One turn sends every row of this set to another row. A few are shown first. Where does it send the rows asked after them?
Q500: [  5  21   2   9  38   0 -11 -17 -21  23 -14  30  18   1  25]
Q857: [ -2   7  34   5 -23   5 -29  51  13  21   7   4 -14  19  -5]
Q966: [ -5  19  -3  -3  34   3  -9   0 -15  18 -10  38  12  -5  37]
Q575: [ 39 -21   2 -14 -11 -26 -11  21   0  14   7 -24  21  27  19]
Q479: [-18   2  -6  32 -21  47  18   9  19  16 -12 -20   2  18 -18]
Q224: [ -7  13 -13  40 -17  50  13  16  16  17   8  -7  -5  23 -14]
Q164: [ 28  -8  -6   4  -6 -24 -20  11  -7  14   0 -26  36  43   5]
Q927: [-19  -1   3   0 -29 -25   4 -15  -6 -19  13  11 -43 -13 -12]
Q370: [ 37 -27 -13  14  11 -10  25 -25  -8  -2   3  12 -19  27 -19]
Q291: [-10   0  15   4 -23 -21   0 -12   4 -41   2   5 -35 -17   6]
Q800: [ 19 -12   9  -5 -18 -22 -10  17 -12   9  15 -31  31  41  17]
Q212: [-20  17  -9  27 -12  46  16   6  28  16  14 -16  -2  17 -16]
Q609: [ 10  18   6   7  37  11  -2  -6 -12  18 -13  44  -1 -11  24]
Q901: [ -3   7  -8  46 -19  41  22  15  10  17  20   1   0   7 -22]
Q656: [-22  22  -5  -2 -25  -2 -19  22  -5 -24 -40 -10   1 -15   9]
Q353: [-10  21  -6  -9  34   5   5 -13  -9  32 -13  38   8   2  26]
Q62: [-22  17 -10  24 -23  40  29  19  32   2   3 -17   2  11  -4]
Q313: [-10  23 -22  28 -13  41  21   8  22  16  -1 -19  14   7 -16]
Q75: [ 40 -14 -26  18  16 -19  23 -16 -16   0  -7   4  -1  26 -20]
Q129: [-12  17   1  36 -10  44  14  25  21  15  12 -25   0  10 -10]
Q78: [-4 21 14 -3 36 -5 -2  2  5 41 -2 29 -4 -1 37]
Q450: [ -7   6  11   3 -33 -19  22  -5  15 -30  12  15 -39 -11  -5]
Q751: [-14  17   3  -1  44  -4  -2   5  -5  29  -6  37   4  -5  25]
Q191: [-32 -13 -32  -6  24   5  24 -12  -6  22  10 -19  -3  29  16]
Q446: [ 41 -10  20  -4 -15 -19  -6  16 -11  15   8 -17  30  40   9]
Q341: [-16  12  -2  35 -27  46  15  11   8  16  -7 -19  -1   5 -23]
Q472: [-15  -9  21   2 -28 -33   8 -14  12 -20   9  17 -41   2   1]
Q351: [  9  26  32   8 -15   5   4  54  16  18   4   0 -27  26  -2]
Q475: [-29  -5  16 -10 -31 -13  15 -25  -2 -30   0  -4 -23  -6   9]
Q296: [10 22 -1 -8 51 -1  1  0 -1 20 -9 35  1 11 24]
Q923: [-26 -23 -17 -19  31   3  12 -12   2  29  11  -7 -11  33  21]
Q797: [ 35 -15  -7  -8   0 -33  -4  18   2  11   5 -21  27  38  20]
Q544: [ 40 -15   7  -8 -13 -22 -10  10   1   2   2 -21  36  34  -1]
Q864: [-21 -13  13  -9 -36 -18  12  -2   3 -34   2   0 -38   2   3]
Q225: [ -9  19 -16  31 -12  46  28  24  11  12   2  -7  -7   1 -21]
Q875: [  9  12  32  10 -22  15 -18  45  10  24   6   7 -28   5 -20]
Q86: [ 26 -37  -7  34   4 -17  11 -23 -16   9  -9   8   3  17 -21]
Q386: [-35 -10 -12 -17  25  10   0 -27 -14  29  16 -12   2  20   0]
Q693: [-16   1   8  -5 -32 -26  12 -20  -6 -24  -1  -2 -40 -11  10]
Q752: [ 41   3  -5   3 -13 -24 -16   6   2  -7   0 -13  37  38  10]
Q896: [ -1  32  -1  -2 -16  -2 -19  21  -6 -14 -42   0   4 -27   4]
Q547: [-11  -5   7  13 -30 -32  16 -20   9 -27   0   4 -34 -14  -1]
Q404: [ 29 -19  14  -2  -8 -22 -21   0 -10  25  16 -16  28  36  18]
Q930: [  3  25 -20 -11 -21   0 -12  25  11 -29 -28   3  -6 -17  24]
Q628: [ 35 -19   1  -1 -22 -30  -3   6  -6  15   9  -8  30  44   4]
Q569: [  4  11   8  -6  42  -7 -13 -10  -7  32 -13  35  -8  -3  22]
Q555: [  1  30   0   2  48   2  -3   7 -12  14 -17  36   3  12  21]
Q87: [-27  -7  12   3 -38 -14  -4 -12  -5 -22   7   9 -39 -12  -6]

Q62 -> Q404
Q86 -> Q930
Q78 -> Q901
Now find these:
Q896 -> Q191
Q164 -> Q864
Q797 -> Q87
Q555 -> Q479
Q693 -> Q751
Q875 -> Q75
Q291 -> Q353
Q609 -> Q313
Q212 -> Q446

One turn sends every row of this set to another row. A few are shown first. Where does it send the rows asked after them?
Q116: [  6  17   7  60  67  28  58   8  45  -9 -18  34 -16  27   7  51  -4 -14
   7   4 -11  17  -4 -46  13  38 -23]
Q190: [-11 -23   2  41  26   6  22 -11  48 -14 -34  21  -4  22  12  91   4 -20
  61  14  26  -6  -4 -23  27   5 -38]
Q576: [-29 -12   1  44  39  21  26  15   5  10  -8   9 -19 -10  16  20  11 -40
  10  41  -4  14 -38  54  30  23 -49]
Q519: [ 10 -16  -3   5  29  -2  10   1  13   1 -35  -2 -21   9  21  35   2   3
  69  17   5   0   4  12  49 -19 -68]
Q270: [-28 -49  -2 -17  15 -22  26  40  -1  18  -9  17 -27  28  41  14  35  -9
  13  19   2  -6 -12  15  16 -21 -70]
Q599: [-37 -12  39  62  26  16  50  39  17   9   6  44 -27  38  18  42  21 -33
 -30  15   3  10 -26 -41 -11  34 -43]
Q201: [-18  -3  15  14  44   5  41  57 -24  14   6  23 -30   5  28 -24  21 -17
 -14  23 -24   9 -12 -14  23   5 -55]
Q662: [  7  24  17  67  54  32  48  11  27 -15 -17  36  -7  23  -1  58  -5 -19
  27  -3   2   4  -2 -42  16  35 -18]
Q765: [-10  26  19  64  52  29  42   4  35  -9 -21  28  -4  17   2  58 -12 -19
  16  -5  -6  18  -5 -48  28  40 -24]
Q99: [-20 -11  25  62  37  12  62  48  12   5  16  43 -23  40  15  48  25 -32
 -26  14   8   3 -22 -46 -14  21 -39]
Q256: [-34 -11  23  55  21  10  63  42  17  -2  19  52 -15  45  26  28  23 -20
 -34  20   5   5 -21 -39   0  24 -32]
Q918: [ 14 -23  -3   5  37  -3  16   2  13  -1 -39  -1 -22  -5  26  32   6 -10
  66   7 -10   5  17  14  48 -14 -54]
Q205: [-26   0  30  40  61   4  21   6  33  13   4  35  -6  23   3  53   9  -2
 -27   3 -22  34 -28   0  63  11 -60]
Q480: [-24   0  22  17  44   2  54  51 -18   7  11  31 -48  13  21 -14  17  -5
 -22  14 -17   2 -11  -5  14   6 -71]
Q252: [-29 -50   6  -1  -2 -14  15  37 -12  16  -6  13 -16  20  41  14  34 -14
  31  10   5 -18 -12  15  26 -17 -67]
Q607: [  1  23  13  63  69  21  56   4  36  -9 -26  26  -8  19   5  56 -11 -29
  16   1  -4  11   2 -48  11  36 -38]
Q514: [ -8 -29   5  49  15   2  31 -11  47 -13 -30  20   5  33  25  84   2 -26
  55  -2  29  -5   7 -12  22   6 -41]
Q495: [-21 -54  -1   2   1 -16  21  39   7  13  -6  11 -34  20  38  10  33 -12
  10  20  -6 -15 -10  25  13 -18 -76]
Q145: [  6 -16 -21   5  27  -4  13   3  25  -4 -33  -5 -12  -1  22  26  -1   2
  57   1 -16  -8  10  17  50 -13 -56]
Q673: [ -9  22  13  64  60  33  52   9  40 -21 -20  36 -23  23   4  62  -9 -29
  23   1   8  19  -9 -46  10  32 -38]
Q903: [-42   3  25  59  26  13  76  26  25   2  13  36 -27  33  15  33  34 -21
 -22  24  -2   5 -27 -44  -6  23 -37]
Q401: [-30   1  13  26  40  11  38  48 -21   8  12  24 -40   9  14 -13  25 -13
 -17  18 -39   3  -8   0   8  21 -59]
Q350: [  0 -30   5  42  12   1  24  -6  63  -3 -40  15   1  28  26  81  -5 -18
  43  -2  26   0  -9 -22  32   1 -40]
Q629: [-27 -48  12  -2  -8 -19  27  31  -7   6  -1  25 -30  23  40  16  36  -8
  23  21  -7 -11 -12  20  28 -22 -65]
Q187: [ -7  22  24  69  58  19  58   3  46 -13 -19  13 -18  29  11  55  -6 -11
  29   8  -4   8 -11 -48   4  39 -31]
Q921: [ 13 -35   6   0  32  -3   7   4  10 -18 -37  -7 -14   4  27  31   2  -5
  61  -4  -4  -5  11   6  44  -6 -70]
Q645: [-20 -22  14  48   9  -8  23  40  59  12 -19  46 -14  19  14  60 -19  16
   6 -17 -22   0  12 -47  23   9 -79]
Q557: [-27  -3  14  20  25  12  56  46 -14   2   2  28 -42   4  22 -20  35  -9
 -16  23 -27  14  -8 -25  12   1 -65]
Q63: [ -5 -29  -1  45  21  10  30 -13  56  -8 -30  25  -2  44  20  89   9 -12
  52  -9  18  -9  -5 -17  15  17 -36]
Q554: [-44  -7  27  52  39  10  67  38  16  -9  14  54 -30  26  12  40  20 -26
 -31  11   5  -5 -18 -41  -9  30 -42]
Q606: [-23 -35 -16  53 -11   9  27  49  29   9 -31  22 -29 -14  27  27 -16 -21
  44  20  -4 -21   1   6 -10  21 -68]
Q218: [ -7 -10 -22  36  30  21  55  19  53  23  -2  12 -14  -7 -10  51  -3 -37
  19 -23 -14 -13 -17  12  48   4 -78]
Q397: [-19   4  19  12  46   1  52  48 -19  11   2  30 -43  11  21 -12  22 -12
 -16  24 -41   5 -18 -16  17   9 -61]
Q943: [ 11 -21  -8   4  43   5   9   2  15   9 -44  -3 -16   4  22  37   8  -8
  72  -6 -11  -5   5   8  38  -3 -59]
Q189: [-25 -45  10  -6   8 -26  25  31  -9  13   0  16 -29  11  30  14  30   5
  15  27   3 -23  -6  17  29 -21 -70]
Q565: [  1 -13 -10 -12  30  -2  13   4  16  -4 -42  10 -11  10  25  23   6   5
  66   3  -4  -5   9  18  47  -6 -50]
Q624: [-41 -25  37  58  18  -9  -7  38  11  -1 -25  42 -19  17  40  29  -5  14
  -1  47 -12  27 -10  -6   4  28 -50]
Q451: [-41  -3  27  56  23   6  67  33  15  -1  11  51 -16  48  20  41  19 -27
 -27  14  -1  -5 -26 -42  -9  28 -48]
Q488: [-29   7   2  16  46   3  48  57 -27   6  20  25 -33  19  20  -5  24  -6
 -12  12 -30   7  -7 -14   7   7 -57]
Q522: [-24 -54   8  -7   1  -8  26  27 -11  -5  -5  16 -22   8  32   7  42 -15
  12  11  -1  -9  -6  10  33 -22 -77]
Q727: [  9 -30  13  34  22   8  27  -8  54  -4 -45  28   0  31  21  77   7 -21
  53   5  34  -9  -9 -14  27   7 -31]
Q697: [ -3 -29  18  41  33  -2  28 -15  50 -20 -26  -1   2  33  22  83   0 -17
  55  -3  21 -15  -9 -14  25  16 -42]

Q218 -> Q645
Q397 -> Q629
Q554 -> Q480
Now find these:
Q495 -> Q145
Q565 -> Q727
Q116 -> Q256
Q903 -> Q557

One turn sends every row of this set to another row. A few are shown first. Where does it send the rows asked after them?
Q533: [ 10 -17  -7 -45 -12  12 -37  -6  18 -68  21 -24  37 -14   1   1   4   1
 -37  -4  -5 -26   9 -17]
Q839: [ 14   1 -13 -37  12   2 -51  -1  22 -60   4 -34  43 -18   1 -16 -22  -1
 -48  -3  -8 -13 -23 -19]
Q324: [ 14  -6  -8 -36 -23  18 -38   5  -3  -6  22 -11  46 -10 -47  16  21 -17
  -4   6  31 -10 -15  15]
Q730: [ -5  -7  39   6 -13  -2  28  22 -13  19  17  -3   7 -43 -19   0 -59  -6
 -31  20  17   4 -26 -15]
Q908: [-20 -29  23   6  -5 -17  -5  13  -8  10  12 -20  -4 -55 -12  25 -54  36
 -19  32   3   7 -31 -23]
Q681: [ 19  13 -12 -27  -1   7 -52  10   2   1   3 -20  53 -15 -47  -1  -8 -18
 -11   6  28   2 -46  14]
Q414: [-17   2 -24  22 -12  10  20  25  17  -4  24  43  13 -21   7 -24   1  15
 -19  36   2  18   4 -20]
Q613: [ -9 -13  35   5 -27  -2  27  25 -12  21   2 -14   2 -33   0   9 -47   8
 -18  23  10   1 -26 -26]
Q835: [-11 -21  29   6  10 -19  -1   0  -9  -1  21 -15   0 -63 -24  14 -62  23
 -37  36   9  15 -29 -22]
Q844: [ 18   8  -7 -38  22   0 -51   7   5 -43  -8 -14  62 -28 -29 -25 -32  -2
 -29  19  -2 -30 -41 -11]
Q651: [ 20  15 -15 -28  17   0 -59   7  14 -27  -5 -33  52 -18 -22 -18 -29  -9
 -34   3   8  -1 -51  -4]
Q222: [  8  -6  23 -36  -5  26 -36  -1   4 -58  40 -18  50 -14  -9  -2  12  -4
 -36  -1 -13 -21  12   0]
Q106: [ 28 -21  12 -17 -18   6 -31  18  21 -54  30 -10  27  -3  -8   0  19   4
 -39 -26 -31 -13   4 -16]
Q734: [ 22  17 -13 -34   6   0 -50   7  -8 -10 -10 -11  56 -24 -58  -8 -11  -3
 -31  19  23 -20 -45 -12]
Q286: [-27 -17 -31  23   9   1  -9  13  22 -17  34  34   3 -40  -2  -8  -3  42
 -16  40  -9  21  -1 -22]
Q455: [-22   0  21  13 -19  -1  22  31  -4   7   2  -7  -6 -35   5   7 -47 -12
 -17  34  20   5 -26 -29]
Q14: [ 37  -6   4 -14  22 -24 -56  12  18 -42 -10 -21  48 -20 -23 -12 -22  -5
  -7  23 -21   3 -52  -8]
Q508: [ 38  -9  -4 -16  -6 -30 -46  16  -1 -16 -16 -12  51 -23 -50  11 -13 -15
 -10  31  15   1 -49   7]
Q485: [  4  -8  -2   6  -7  16  33   6  13  -4  29  50  17 -21 -12 -39   0  21
 -14  27  -7   5   6 -28]
Q355: [  0   2  19   8 -32   8  43  23   0  17   5  17  14 -12  12 -22 -18   3
 -18  23   4   7 -10 -26]
Q285: [-18 -34  -6  11  12 -19 -20   1   7  -6  25   4   7 -57 -12  12 -32  62
 -19  44 -10  20 -18 -17]
Q226: [  3  -1  24   6 -22  16  47  24  -2  18  22  29  16 -22 -14 -28 -28  -6
 -20  15   9  -1  -8 -17]
Q263: [-10 -28   3   6  24 -18 -13 -16   7 -23  29   5   3 -62 -24   3 -34  49
 -32  47  -7  22 -15 -32]
Q502: [ 10  -3  11 -39  18  13 -44   3  10 -66  17 -19  57 -22  -5 -23 -20   0
 -31  11 -20 -31 -13  -4]
Q97: [ 10   2  18 -33 -22  26 -36  -2  -9 -25  38 -15  43 -12 -39  14  33  -6
 -37  -1  13 -11   8   0]
Q705: [-10 -22 -22  14   8  -9  -4   1  19 -11  26  33  21 -36   2 -18  -4  59
 -20  43 -18  25  -3 -19]
Q100: [  1  -4 -10  14 -15   5  29  13  15   1  15  39  26 -14  12 -33   3  30
 -19  35 -10  19   3 -22]
Q772: [-15  10   1  18 -26   9  35  33   4   7   7  22   8 -19  10 -16 -20 -12
 -21  33  17  10 -10 -23]
Q264: [ 27 -24   4 -20 -43  -1 -21  24   2 -26  23  -1  32  -6 -35  24  27  -8
 -42 -16   4 -15   8  -3]
Q845: [ 34 -17  -3 -19 -37 -19 -29  23  -9  -7   1  -3  41 -16 -55  29  10 -17
 -27  11  27  -8 -19   9]
Q331: [ 17  12  -1 -33 -16  13 -43   1 -14   0  13 -12  47 -16 -64  13  21  -6
 -35   8  31 -12 -22  -6]
Q248: [ -2 -21 -11   6  18  -1   4 -13  20 -23  34  39  12 -42 -18 -24  -2  48
 -19  44 -15  16   3 -34]
Q782: [-31 -17  13  13   2 -10  -6  20  -2  -7  14 -18 -15 -53  -3  23 -52  14
 -13  40   9   8 -29 -31]
Q152: [ 31 -12  10 -15  16  -6 -46  10  28 -62  13 -19  36  -9  -2 -17  -6   5
 -22  -4 -43  -5 -24 -21]
Q203: [-35 -25 -11  16  16  -9 -21  11  14 -18  30   3 -12 -55  -7  14 -30  42
 -12  43  -5  16 -17 -28]
Q482: [ 10 -20  -6 -44 -29  21 -32  -2   6 -40  30 -12  39 -11 -22  18  27  -8
 -16   0  15 -24  13   2]

Q226 -> Q485
Q455 -> Q772
Q324 -> Q482
Now find these:
Q106 -> Q152
Q355 -> Q100
Q331 -> Q97

